Each path below is one point turned by a fixed rotation once a step. After each direction that follows a path, write how fast that rotation turns it, in deg/step (0 if it stays still).
Each turn is a multiple of 5 degrees from 10 to 175, or 0.
Each row of a path follows its step; steps can be skipped.

step 0: [ 24  38  40  24   8  41  -5 -38 -11 -30  38  -5  54 -26  54  -2  24  -2
 -29  27  25  13 -13 -13  22 -47 -12  -8  18   1  27  32   4  22   9  11
 -18 -17 -41   6 -18 -40   7 -15 -28  20  22   5 -20]
step 1: [-21  -9  30 -12 -15 -35  -4 -34  -3  32  -4  15 -46  25 -12  39  37 -22
 -21  12 -35 -28   1 -16  -1  -7  -8  47  51   9 -20   2 -47 -40   7 -30
  29 -21 -11  -9 -24  14  46 -26  17  13 -26  20  23]
step 2: [ 24  -6  17 -43  15  41  15  51 -11 -24  -5 -43 -17   7  33  18 -49  24
 -21  40  -4 -18  29  20  43 -32 -12  -4 -14  24 -12 -32  17 -20 -48  35
  -5   3  10  -9  16  46 -10  -4  -5  12 -25 -13   7]
step 3: [ -3   3  33  56   0  -5  44  10 -16  18  -6  24 -10  35 -33 -25 -10 -15
  27 -43 -30  11  50 -14  19 -37  -2 -51   6   8  -3  50  -6  32 -30 -24
 -15 -23 -13  10 -16 -23   4  59   0 -11  -1  -7   4]
step 4: [  1   2  30 -24 -10  26 -27  17 -10  15  19 -23  44  15  -1  30  48 -24
  24   5  10 -17 -32  25 -45   4 -64   9 -14  -9  21  26 -13   7  -3  29
 -19 -20 -35 -15 -47  13 -18 -31   2  22  34 -48  -2]
step 5: [-21 -33  10  40  18  31 -25 -50   9   0 -10 -47 -61  43  -8  22  11  -8
 -27 -21  29  32   4  25  18  18   5 -19   3  -7 -16  -1  -3 -18  10  -4
  17  15  10 -14  11 -10  37 -32 -20  13 -54   5  56]
step 6: [-15 -12 -20   0  18  24  31  65   4  34  24 -28  14   7  37 -36 -15   2
 -26   4 -46 -36  15 -25  -5 -20  -1  15  -5 -24   5 -50  30 -13  -4  -2
  38   5 -50 -20  -6 -23 -34  29 -39  28 -12   9   9]
step 7: [ 11   4  34  21  36  -3  49 -38  43 -12  12   9   0   5 -45 -52   4   0
   2  31 -16   6 -50  10  11 -31   1 -22   0  23  -2   5 -35 -25 -35   1
 -69  -6   5   6 -38 -42  20  -2  -7   3  17  -8 -14]
step 8: [-34  40  31 -23 -34   0 -45  -4   6 -31  -9 -14  25  30 -26  26  25  41
 -32  -3 -24 -14  13  22 -35 -31   1  17  39 -18 -12  -8  13   8  17   6
 -11 -56 -41  -9  23  16  -6 -23  24   9  22   2  53]
step 9: [ 30 -52  14 -11   3  13  12  11   9   1  -1 -54  -1 -30  26  44   2  -3
 -13 -18   6  39  13 -14  45   9 -23 -13  10  41  10  -7 -23 -28 -29 -34
  10 -13 -27  51   3 -11   6 -18 -37 -53 -24  22  33]
Speeds:
[  8  12  -5  -3  -4   3 -12  20 -11 -11   2  -8   5   0   2  -6   5   3
  -5   8  -8  -7  -6   1   1  -2 -11  10   3   5  -6   2   7  19   9   9
  -4   5  -2  -5   7   0  -7  -5 -12   9  -1   2  -3]	175
[ -1 -24   1   2  -7  -1   3  -7  14  -3  -3  -2  12  -3   4 -14   4  10
  -5  -9   4   0  -2 -12   0  -3   8  18   0   8  -8  -1   5   7  -2   0
  -7  -2   0  -8   4   4   7  -3  -6   2  11  -1   7]	40
[-10 -10  -3 -12  -3  -3  14  10   1  -2  14  -4   0 -13   7  14  -3   2
   4   4   9  -8 -14  13   1  -6 -13  -2  -7   2   8  -6   1   3  -8  -9
   1   7  -4  -6   5  -3   1  -4  -1  -5  13  -2   0]	155
[ -9   1   0  -2  -7  -5   3  -6  -6  -5  -8 -14   3  14   5   2  -3   8
   8   4   3 -11  -7   9  12  11  16   0   4   3 -14   1   9   4  -5   1
   7  -2   2   4  -9 -10 -10 -11  11  -2  -3  -7   1]	115
[  2  -1  -1   0   2 -10 -17   2  -7  -7   0 -10  -2  -1   0   8  -2  10
  -3  -9   9   1  -5  -3  -2   8  -1   4  19   2   0   5  -4 -21  -6  -3
  13  14  -8  -6  -2  10   7   3  -9   1  -2   0   7]	95
[ -9  -7  -5  -3  17   3   0  10   8   3  -9  -7  -8  -5  -4   2  -6   5
  10 -18  -2  -4 -10  -2  -2   2   9 -12   5  -7   7  -1 -10   8   8  16
  -5  -7  -4  -5  -5  -5   0  -5  -3  15  -1   1   2]	35
